Here are some numbered points:
Array([ 1.335,  0.964,  1.076, -0.515,  0.929,  0.313,  0.084, -0.214,  1.229,  0.287, -0.897,
       -0.769,  0.618, -0.774, -0.090,  0.278]) 0
Array([-2.413,  3.579, -0.513, -0.535,  0.427, -1.046,  0.129, -0.411,  0.133, -0.014,  0.590,
       -1.725,  0.956, -2.189, -0.318, -0.010]) 1
Array([-0.832, -0.465, -0.924, -0.258, -0.334, -0.060,  1.317,  0.425,  0.091,  0.061,  0.888,
       -0.325, -1.149,  0.094, -0.332,  0.533]) 2
Array([ 0.624, -2.538, -0.595,  0.150, -0.473,  0.645,  1.602,  0.689,  0.655, -0.073, -0.624,
        1.534, -0.789,  1.260, -0.493,  1.070]) 3
Array([ 1.091,  1.326,  1.098, -0.186,  1.115,  0.329, -0.400, -0.439,  0.882,  0.034, -1.064,
       -1.494,  1.305, -1.269, -0.812,  0.205]) 4
Array([ 0.890,  0.843,  0.970,  1.259,  1.161,  1.189, -1.281,  0.297, -0.265,  0.866,  0.558,
        0.180, -0.509, -0.673,  0.588, -0.617]) 5
Array([-3.015,  1.017, -1.359,  2.792,  1.919,  1.362, -0.492,  1.906, -0.280,  1.561,  4.568,
       -0.775, -3.031, -0.650,  1.079, -0.672]) 6
Array([ 0.670, -2.387, -0.539, -0.299, -1.594, -0.189,  0.757, -0.406, -0.327, -0.017, -0.652,
        1.304, -0.091,  1.519, -0.151,  0.780]) 7
Array([ 3.033,  1.159,  2.041, -2.225, -0.028, -0.678,  0.043, -1.655,  1.740,  0.024, -3.315,
       -0.772,  2.352, -0.332, -1.216,  0.941]) 8
Array([ 0.112, -2.740, -1.460, -1.298, -2.134, -1.252,  2.068, -0.166,  0.425, -0.696, -0.957,
        0.894,  0.147,  2.126, -0.723,  1.807]) 9
Array([ 0.408,  1.111,  0.153, -0.055,  0.358, -0.076, -0.574, -0.719, -0.345, -0.157, -0.628,
        0.157,  1.133, -0.077, -0.001, -0.200]) 10
Array([ 3.816, -3.686,  1.379, -0.912, -0.971,  1.051,  1.606, -0.039,  2.097,  0.145, -2.397,
        0.898,  0.796,  1.368, -1.581,  1.997]) 11
Array([ 0.387, -1.765, -0.158, -0.751, -1.672, -0.882,  0.785, -0.264, -0.399, -0.684, -0.789,
        1.178,  0.003,  1.329,  0.101,  0.615]) 12
Array([-3.792,  3.041, -1.333,  0.837,  0.711, -1.037, -0.465,  0.628, -1.045,  0.233,  2.507,
       -1.120, -1.084, -1.855,  1.135, -1.167]) 13
New points follow, each followed by the numbers of its three nearest points above, looking only along the 4 directions in which the numbered points spread most, nearest first.
Array([ 3.906, -0.819,  2.469,  0.064, -0.292,  0.959, -1.336, -1.264,  0.086, -0.394, -3.230,
        1.596,  1.853,  0.449,  0.061, -0.304]) 8 0 10
Array([ 0.186,  0.409,  0.364, -0.008,  0.116,  0.023, -0.661, -0.376, -0.618, -0.204, -1.002,
        0.367,  0.796, -0.082,  0.516, -0.212]) 10 0 5
Array([-0.520, -0.671, -0.641, -0.426,  0.152, -0.112,  0.694,  0.490,  0.628,  0.036,  0.527,
       -0.332, -0.828,  0.128, -0.447,  0.559]) 2 3 10
Array([-1.260, -0.152, -1.208, -0.781, -0.759, -1.290,  1.307, -0.251,  0.095, -0.488,  0.310,
        0.067,  0.078,  0.224, -0.364,  0.876]) 2 12 7
Array([-2.191,  1.460, -0.874,  0.880,  0.466, -0.557, -0.205,  0.253, -0.882, -0.160,  2.268,
       -0.044, -0.995, -0.328,  1.100, -0.821]) 13 2 5
Array([-1.623,  3.303, -0.279, -0.825,  0.988, -0.905, -0.028, -0.498,  0.470, -0.419,  0.213,
       -1.653,  0.535, -1.638,  0.015, -0.177]) 1 4 10
Array([ 0.456,  0.033,  0.308, -0.193, -0.419, -0.316,  0.086,  0.067, -0.131, -0.128, -0.233,
        0.337,  0.698,  0.335, -0.214, -0.112]) 10 0 12
Array([-1.024,  2.282, -0.976, -2.735, -0.532, -2.905,  1.381, -1.600,  0.346, -1.218, -1.224,
       -1.570,  2.059, -0.637, -0.554,  0.480]) 1 10 4
Array([-0.639,  1.335, -0.362, -0.649, -0.848, -1.662, -0.036, -0.817, -1.413, -1.092, -0.743,
        0.209,  1.383, -0.294,  0.426, -0.388]) 10 12 1
Array([-1.182,  0.182, -0.813,  0.624,  1.012,  0.772,  0.794,  1.194,  0.180,  0.983,  1.415,
       -0.948, -1.431, -0.483, -0.250,  0.333]) 2 5 10
Array([ 0.107,  2.487,  1.394,  1.516,  1.662,  1.103, -2.548,  0.181, -0.696,  0.919,  0.413,
       -0.290, -0.206, -1.460,  1.473, -1.826]) 5 10 4
Array([ 0.097,  2.582,  0.917,  1.333,  1.417,  0.912, -2.240,  0.080, -1.027,  0.489,  0.893,
        0.010,  0.013, -1.292,  1.014, -1.306]) 5 10 4
Array([-0.719, -0.489, -0.114,  1.661,  0.442,  0.799, -1.189,  0.411, -1.295,  0.324,  1.018,
        1.471, -1.214,  0.138,  1.066, -0.866]) 5 2 10
Array([ 3.947, -3.774,  1.514, -1.286, -0.945,  1.295,  1.282, -0.281,  1.626,  0.096, -2.993,
        0.843,  0.825,  1.477, -1.546,  1.918]) 11 3 7
Array([ 0.841,  0.148,  1.258,  1.695,  1.904,  2.372, -1.015,  1.302,  0.825,  1.382,  1.410,
       -0.127, -1.355, -0.775,  0.410, -0.605]) 5 0 4
Array([ 0.450,  0.786,  0.550, -0.649, -0.424, -0.693, -0.581, -0.401, -0.726, -0.215, -0.912,
        0.087,  1.157, -0.407, -0.223, -0.004]) 10 0 4
Array([ 2.723,  0.665,  1.544, -1.495,  0.199,  0.108,  0.448, -0.959,  1.534,  0.197, -3.175,
       -0.805,  2.039, -0.324, -1.078,  1.016]) 8 0 4
Array([ 4.754, -0.171,  2.818, -0.727,  0.100,  0.451, -1.367, -1.927,  0.718, -0.357, -4.308,
        1.250,  2.712,  0.149, -0.365,  0.245]) 8 0 11
Array([ 0.798, -2.703, -0.284, -0.310, -0.799,  0.181,  1.500,  0.509,  0.861, -0.289, -0.009,
        0.539, -0.669,  1.685, -0.756,  1.329]) 3 7 12
Array([ 0.031,  0.412, -0.053,  0.007, -0.183,  0.076,  0.062, -0.928,  0.119, -0.023, -0.310,
       -0.488,  0.048, -0.365,  0.043, -0.523]) 10 0 2
Array([-1.274, -1.293, -1.003,  1.466, -0.219,  0.291, -0.043,  1.032, -0.331,  0.267,  1.894,
        0.989, -1.824,  0.502,  0.493, -0.059]) 2 3 5
Array([ 2.083, -0.228,  1.456, -1.183, -0.448,  0.181, -0.025, -1.254,  0.637, -0.570, -2.663,
        0.064,  2.046,  0.092, -0.927,  0.577]) 8 0 4
Array([-0.636,  2.130,  0.862,  1.353,  1.460,  1.069, -2.516,  0.000, -1.029,  0.402,  0.358,
       -0.261,  0.212, -1.414,  1.043, -1.739]) 5 10 4
Array([-0.625,  0.568, -0.411,  1.039,  1.473,  1.386, -0.822,  1.343,  0.075,  0.667,  1.760,
       -0.212, -1.695, -0.654,  0.857, -0.686]) 5 2 6
